In the data rows, 128 means zero.
Each pair is two rows. How far apart are they, by a hidden measure? 0 means very close, and 30 very far. Two or three weighted sums of its numbers give each row a place; it is the straight-line distance between the places.
np.array([156, 155, 172, 163, 172, 187, 190, 175, 200, 173, 153, 150, 156, 155, 222])
np.array([157, 143, 156, 158, 149, 138, 142, 139, 138, 133, 117, 119, 117, 116, 129]) >> 4
np.array([134, 139, 151, 149, 151, 158, 179, 153, 155, 144, 127, 127, 129, 112, 129])
np.array([128, 133, 131, 126, 133, 128, 144, 138, 175, 170, 181, 185, 179, 185, 221]) >> 14
np.array([121, 121, 123, 123, 128, 126, 122, 125, 129, 118, 125, 147, 126, 137, 141])
np.array([138, 147, 150, 152, 156, 142, 148, 131, 118, 113, 108, 109, 98, 121, 119]) >> 6
np.array([114, 128, 133, 134, 137, 129, 124, 104, 113, 114, 127, 104, 123, 120, 103])
np.array([145, 174, 154, 152, 146, 151, 134, 127, 114, 80, 89, 98, 76, 104, 88]) >> 7
np.array([137, 121, 113, 116, 98, 79, 49, 20, 91, 109, 104, 104, 109, 115, 103])
np.array([138, 147, 139, 147, 133, 141, 139, 134, 134, 134, 133, 128, 142, 146, 174]) >> 10
np.array([109, 113, 100, 111, 121, 124, 116, 129, 132, 160, 168, 196, 171, 185, 152])
np.array([132, 135, 132, 137, 130, 137, 147, 143, 118, 126, 142, 122, 107, 125, 113]) >> 17
np.array([81, 84, 77, 87, 109, 113, 121, 146, 139, 135, 141, 141, 119, 133, 136])
np.array([112, 120, 108, 101, 109, 110, 112, 112, 122, 135, 132, 135, 136, 136, 125]) >> 3
np.array([118, 116, 115, 104, 126, 119, 123, 104, 129, 130, 139, 136, 147, 141, 133])
np.array([105, 72, 75, 56, 77, 73, 106, 113, 123, 145, 165, 154, 145, 154, 148]) >> 2
np.array([139, 144, 140, 136, 141, 135, 125, 106, 89, 81, 85, 85, 72, 28, 67])
np.array([120, 125, 125, 118, 114, 95, 84, 36, 72, 50, 61, 72, 86, 84, 102]) >> 26
np.array([123, 118, 115, 115, 125, 120, 102, 86, 17, 73, 87, 49, 54, 75, 79])
np.array([123, 123, 123, 107, 108, 105, 105, 105, 126, 134, 155, 149, 148, 156, 137]) >> 13
np.array([122, 137, 127, 137, 139, 133, 152, 142, 144, 143, 140, 135, 145, 130, 147])
np.array([122, 121, 127, 127, 140, 125, 132, 128, 134, 142, 136, 131, 131, 128, 132]) >> 3
np.array([146, 138, 138, 138, 141, 142, 121, 119, 107, 86, 88, 72, 69, 82, 110])
np.array([131, 140, 145, 149, 150, 161, 171, 171, 151, 134, 127, 121, 108, 119, 132]) >> 1
np.array([120, 137, 148, 158, 180, 165, 191, 138, 129, 122, 92, 103, 106, 107, 100])
np.array([132, 143, 136, 141, 139, 131, 132, 136, 138, 140, 136, 128, 132, 138, 138]) >> 2
np.array([255, 255, 231, 239, 214, 202, 186, 162, 130, 123, 113, 115, 118, 108, 123])
np.array([124, 122, 129, 126, 124, 134, 135, 146, 152, 148, 152, 144, 155, 126, 147]) >> 1
np.array([139, 130, 143, 134, 131, 141, 134, 128, 159, 146, 144, 146, 139, 138, 141])
np.array([182, 173, 164, 163, 180, 149, 146, 130, 107, 101, 84, 94, 86, 115, 105]) >> 4
np.array([130, 121, 128, 132, 135, 134, 134, 147, 144, 163, 149, 136, 143, 148, 151])
np.array([255, 239, 249, 251, 255, 203, 182, 168, 144, 88, 80, 106, 78, 66, 82]) >> 5
np.array([181, 196, 204, 234, 203, 198, 221, 154, 118, 93, 98, 101, 87, 94, 84])
np.array([115, 118, 114, 127, 126, 132, 147, 137, 132, 153, 157, 157, 147, 142, 132]) >> 15
np.array([134, 128, 127, 135, 132, 129, 145, 161, 137, 147, 133, 151, 154, 137, 164])
np.array([110, 130, 125, 130, 142, 126, 122, 115, 89, 106, 112, 118, 116, 104, 114]) >> 17
np.array([145, 136, 132, 135, 125, 132, 118, 110, 112, 112, 126, 126, 119, 117, 110])
np.array([105, 96, 54, 88, 74, 106, 84, 116, 134, 154, 161, 181, 181, 175, 145]) >> 12
np.array([150, 156, 170, 159, 156, 148, 139, 133, 113, 105, 101, 94, 108, 105, 103])
np.array([173, 167, 170, 192, 166, 150, 169, 138, 127, 94, 94, 83, 62, 90, 107]) >> 2
np.array([100, 70, 87, 65, 75, 33, 70, 19, 40, 115, 111, 118, 97, 127, 107])
np.array([94, 96, 111, 104, 117, 112, 113, 124, 114, 136, 133, 125, 118, 127, 103]) >> 6
np.array([201, 207, 194, 191, 162, 157, 157, 123, 114, 104, 53, 47, 89, 87, 109])
np.array([98, 111, 109, 113, 123, 116, 127, 135, 139, 121, 132, 124, 121, 111, 109]) >> 23
np.array([158, 150, 138, 135, 138, 144, 140, 159, 150, 165, 165, 166, 154, 169, 153])
np.array([157, 160, 158, 153, 161, 177, 178, 165, 172, 143, 153, 145, 135, 134, 142]) >> 6
np.array([164, 159, 153, 148, 129, 122, 96, 100, 102, 99, 110, 98, 109, 94, 96])
np.array([149, 171, 152, 162, 165, 171, 179, 193, 215, 208, 201, 196, 192, 186, 167]) >> 14
np.array([139, 141, 140, 130, 132, 139, 131, 128, 112, 100, 97, 118, 99, 88, 109])
np.array([109, 103, 74, 52, 50, 28, 54, 55, 90, 127, 134, 140, 136, 130, 116]) >> 6
np.array([95, 92, 103, 81, 85, 69, 103, 94, 94, 138, 147, 137, 129, 132, 126])
np.array([115, 128, 131, 127, 136, 140, 139, 137, 146, 156, 154, 151, 153, 163, 162]) >> 9
np.array([117, 113, 112, 100, 107, 97, 94, 85, 128, 124, 134, 142, 150, 143, 137])
np.array([106, 90, 102, 106, 102, 112, 112, 124, 134, 130, 146, 140, 149, 134, 115]) >> 7
np.array([107, 103, 107, 117, 129, 128, 115, 126, 131, 127, 126, 127, 129, 133, 122])
np.array([116, 113, 117, 125, 111, 123, 144, 149, 138, 148, 136, 147, 144, 166, 137]) >> 10
np.array([100, 109, 106, 94, 115, 106, 127, 117, 137, 97, 121, 124, 100, 107, 120])
np.array([153, 165, 161, 163, 168, 154, 179, 214, 193, 192, 188, 179, 161, 153, 160]) >> 4
np.array([80, 27, 9, 0, 0, 0, 0, 0, 34, 122, 135, 149, 164, 152, 122])
np.array([181, 183, 180, 187, 190, 201, 183, 198, 195, 151, 138, 132, 124, 123, 141]) >> 15
np.array([150, 145, 143, 141, 135, 147, 154, 136, 153, 149, 125, 141, 166, 148, 128])
np.array([65, 71, 44, 69, 39, 52, 63, 110, 129, 138, 155, 156, 156, 163, 129]) >> 5
np.array([145, 142, 133, 142, 136, 120, 140, 129, 134, 145, 130, 133, 129, 146, 127])
np.array([115, 118, 138, 132, 146, 165, 149, 152, 135, 133, 132, 122, 134, 117, 136]) >> 3
np.array([114, 124, 118, 120, 123, 114, 114, 118, 113, 91, 94, 93, 85, 110, 98])
np.array([121, 113, 105, 92, 89, 75, 105, 118, 131, 172, 156, 151, 162, 159, 138]) >> 1
np.array([99, 106, 107, 112, 122, 131, 120, 121, 138, 134, 139, 135, 131, 107, 130])
np.array([187, 188, 180, 184, 185, 181, 159, 172, 136, 119, 102, 105, 117, 127, 111]) >> 17
np.array([132, 126, 125, 113, 107, 92, 98, 101, 117, 134, 148, 142, 142, 153, 155])
np.array([97, 114, 131, 135, 142, 144, 152, 149, 124, 122, 130, 105, 78, 96, 104]) >> 16
np.array([118, 100, 103, 104, 120, 126, 109, 121, 137, 160, 171, 150, 139, 134, 141])
np.array([153, 144, 145, 127, 133, 128, 125, 138, 154, 146, 155, 161, 167, 168, 138]) >> 18
np.array([99, 92, 103, 73, 93, 103, 95, 115, 127, 121, 149, 158, 141, 126, 99])
np.array([127, 114, 117, 128, 135, 137, 133, 141, 159, 168, 158, 159, 145, 156, 146]) >> 9
np.array([97, 109, 118, 122, 129, 128, 131, 128, 154, 121, 124, 110, 117, 134, 127])
np.array([137, 120, 129, 134, 124, 137, 106, 105, 121, 107, 74, 100, 97, 96, 93]) >> 2
np.array([128, 124, 126, 133, 138, 138, 157, 143, 150, 166, 146, 162, 143, 159, 145])
np.array([89, 90, 107, 119, 119, 122, 135, 132, 114, 108, 110, 111, 121, 112, 144]) >> 16
np.array([131, 142, 151, 159, 155, 162, 143, 131, 138, 111, 106, 97, 103, 82, 102])
np.array([128, 131, 125, 131, 122, 126, 113, 100, 97, 100, 89, 75, 109, 96, 107]) >> 7
np.array([85, 47, 84, 87, 106, 106, 114, 116, 89, 93, 97, 113, 109, 116, 101])
np.array([223, 183, 183, 160, 159, 131, 140, 121, 49, 72, 24, 42, 58, 41, 48]) >> 23
np.array([127, 151, 143, 152, 153, 150, 152, 137, 154, 136, 130, 110, 109, 114, 123])
np.array([62, 38, 36, 78, 48, 83, 106, 94, 105, 114, 125, 119, 127, 110, 92]) >> 18
np.array([62, 39, 69, 90, 104, 123, 127, 127, 126, 122, 123, 120, 125, 131, 129])
np.array([145, 158, 154, 152, 149, 141, 142, 119, 105, 118, 112, 113, 119, 129, 123]) >> 14
np.array([102, 102, 112, 103, 113, 113, 105, 85, 75, 56, 83, 70, 85, 88, 101])
np.array([157, 133, 123, 118, 119, 101, 101, 77, 85, 80, 68, 93, 64, 65, 44]) >> 15
np.array([116, 126, 116, 123, 132, 129, 117, 131, 145, 151, 135, 139, 127, 144, 136])
np.array([111, 130, 134, 159, 156, 150, 154, 149, 153, 128, 108, 120, 113, 94, 131]) >> 13
np.array([126, 116, 116, 103, 108, 100, 103, 117, 126, 152, 163, 155, 147, 146, 135])
np.array([173, 180, 168, 160, 161, 161, 162, 156, 183, 157, 133, 139, 137, 125, 139]) >> 8
np.array([97, 111, 80, 56, 68, 1, 55, 66, 58, 94, 132, 133, 132, 133, 108])
np.array([171, 157, 156, 167, 190, 192, 240, 216, 255, 164, 164, 150, 154, 147, 133]) >> 19
np.array([126, 134, 131, 138, 129, 147, 130, 118, 128, 116, 123, 125, 115, 130, 156])
np.array([101, 109, 128, 131, 139, 136, 145, 148, 135, 121, 121, 119, 125, 115, 130]) >> 9
np.array([140, 153, 146, 145, 161, 175, 153, 161, 150, 152, 158, 148, 145, 144, 196])
np.array([97, 86, 83, 74, 53, 68, 60, 104, 135, 168, 175, 191, 189, 168, 141]) >> 10
np.array([120, 140, 140, 152, 145, 153, 155, 166, 132, 136, 120, 123, 124, 137, 164])
np.array([147, 149, 136, 134, 120, 112, 128, 118, 127, 123, 129, 143, 127, 117, 117]) >> 11
np.array([147, 146, 140, 145, 149, 156, 136, 147, 144, 151, 139, 139, 134, 151, 150])
np.array([112, 97, 123, 102, 106, 111, 113, 115, 123, 137, 145, 143, 128, 130, 138]) >> 5
np.array([158, 139, 135, 130, 124, 124, 127, 117, 151, 141, 137, 146, 159, 171, 168])
np.array([169, 160, 178, 162, 152, 152, 136, 127, 104, 112, 109, 112, 116, 116, 117]) >> 11
np.array([148, 147, 143, 140, 138, 140, 143, 151, 148, 162, 157, 163, 163, 147, 226])
np.array([78, 94, 54, 53, 31, 39, 55, 90, 41, 98, 109, 118, 132, 108, 112]) >> 13
np.array([110, 107, 113, 118, 115, 129, 123, 132, 134, 119, 130, 129, 135, 145, 136])
np.array([147, 144, 147, 175, 172, 173, 174, 141, 112, 87, 77, 46, 51, 70, 82]) >> 13
np.array([130, 123, 128, 127, 135, 124, 130, 122, 128, 125, 137, 129, 137, 147, 162])
np.array([128, 140, 129, 130, 127, 126, 131, 116, 133, 152, 146, 143, 154, 145, 144]) >> 12
np.array([124, 117, 124, 109, 115, 129, 120, 137, 128, 145, 145, 164, 157, 149, 146])
np.array([125, 136, 131, 126, 118, 131, 115, 128, 119, 127, 104, 113, 130, 119, 149]) >> 12
np.array([119, 111, 113, 105, 104, 103, 76, 105, 109, 140, 133, 143, 132, 145, 140])
np.array([109, 119, 129, 124, 129, 123, 129, 128, 152, 159, 169, 175, 194, 215, 255]) >> 22
np.array([123, 116, 105, 120, 109, 108, 101, 90, 126, 126, 145, 141, 153, 147, 132])
np.array([147, 152, 180, 167, 173, 193, 173, 216, 141, 130, 117, 95, 122, 96, 70]) >> 19
np.array([110, 89, 104, 108, 100, 95, 94, 68, 99, 103, 118, 113, 130, 121, 88])
np.array([124, 133, 125, 129, 125, 121, 130, 149, 153, 162, 191, 195, 202, 186, 165]) >> 7
np.array([118, 102, 118, 130, 129, 120, 117, 139, 129, 133, 125, 121, 129, 118, 129])
np.array([147, 143, 135, 133, 143, 133, 139, 134, 118, 114, 122, 116, 116, 110, 106]) >> 15
np.array([148, 152, 137, 148, 131, 149, 130, 140, 152, 155, 160, 148, 161, 172, 171])
np.array([114, 123, 134, 141, 146, 160, 177, 244, 226, 187, 179, 162, 159, 146, 152]) >> 14
np.array([85, 108, 119, 120, 131, 125, 134, 122, 132, 101, 116, 122, 113, 125, 112])
np.array([89, 93, 65, 40, 24, 27, 38, 92, 120, 139, 152, 150, 152, 160, 135]) >> 6
np.array([117, 114, 115, 113, 116, 100, 109, 85, 90, 103, 104, 110, 112, 130, 118])
np.array([149, 149, 142, 127, 129, 130, 121, 120, 118, 114, 123, 133, 133, 142, 134]) >> 2
np.array([163, 170, 196, 159, 160, 149, 125, 116, 85, 91, 112, 99, 110, 123, 125])
np.array([194, 192, 197, 205, 186, 164, 164, 134, 131, 106, 95, 113, 116, 121, 132]) >> 9
np.array([173, 160, 174, 165, 150, 148, 140, 138, 132, 119, 111, 102, 119, 120, 131])
np.array([126, 137, 128, 119, 118, 121, 126, 134, 133, 133, 130, 150, 143, 136, 144]) >> 18
np.array([137, 141, 146, 143, 140, 133, 122, 108, 81, 93, 78, 76, 88, 95, 112])
np.array([127, 125, 133, 127, 142, 140, 159, 153, 153, 160, 164, 145, 163, 164, 159]) >> 10
np.array([116, 128, 119, 126, 134, 140, 143, 139, 148, 140, 140, 141, 135, 136, 137])
np.array([255, 255, 255, 255, 235, 255, 220, 169, 132, 125, 117, 105, 91, 104, 114]) >> 2
np.array([123, 130, 120, 113, 123, 115, 97, 123, 123, 134, 134, 141, 138, 142, 140])
np.array([113, 101, 104, 105, 94, 116, 114, 95, 119, 112, 122, 114, 123, 119, 105]) >> 9
np.array([86, 96, 90, 84, 99, 106, 113, 125, 126, 143, 151, 156, 164, 170, 174])
np.array([152, 148, 137, 127, 131, 129, 130, 146, 152, 161, 170, 174, 165, 167, 148]) >> 4
np.array([105, 123, 121, 123, 127, 120, 139, 129, 157, 147, 155, 161, 167, 178, 182])
np.array([142, 144, 146, 132, 149, 156, 139, 138, 119, 117, 98, 95, 117, 115, 126]) >> 10
np.array([125, 119, 114, 105, 123, 111, 102, 122, 125, 133, 149, 148, 140, 138, 126])
np.array([107, 113, 111, 107, 107, 105, 98, 93, 125, 144, 145, 137, 140, 137, 118]) >> 4
np.array([127, 131, 140, 127, 146, 124, 124, 130, 140, 147, 146, 133, 143, 153, 155])
np.array([146, 135, 133, 131, 138, 138, 135, 155, 171, 164, 168, 154, 155, 166, 161]) >> 4
np.array([126, 114, 128, 121, 129, 122, 125, 102, 126, 127, 129, 139, 128, 131, 128])
np.array([125, 112, 119, 118, 105, 112, 106, 102, 90, 55, 29, 59, 79, 64, 15]) >> 21
np.array([102, 91, 67, 70, 67, 64, 23, 64, 107, 83, 111, 125, 123, 119, 125])
np.array([151, 138, 126, 108, 104, 110, 104, 113, 127, 132, 138, 151, 147, 157, 142]) >> 3
np.array([109, 119, 108, 110, 108, 122, 121, 125, 144, 137, 132, 132, 138, 122, 131])
np.array([111, 99, 118, 109, 92, 104, 106, 116, 109, 121, 119, 135, 141, 114, 104]) >> 13
np.array([127, 124, 129, 127, 125, 127, 134, 131, 145, 138, 136, 143, 139, 140, 129])
np.array([105, 121, 125, 117, 131, 137, 138, 133, 144, 160, 160, 161, 190, 175, 202]) >> 4
np.array([255, 184, 183, 142, 137, 130, 114, 83, 70, 72, 85, 107, 100, 100, 101])
np.array([96, 107, 116, 124, 127, 130, 138, 169, 136, 153, 125, 129, 129, 135, 170]) >> 12
np.array([119, 121, 125, 121, 131, 132, 129, 133, 132, 133, 140, 125, 136, 130, 130])
np.array([170, 182, 212, 201, 212, 218, 203, 204, 150, 122, 125, 111, 112, 114, 129]) >> 8
np.array([136, 145, 132, 131, 123, 115, 116, 116, 112, 145, 144, 146, 156, 161, 168])
np.array([148, 157, 148, 154, 142, 148, 129, 121, 118, 115, 107, 101, 116, 119, 133]) >> 6
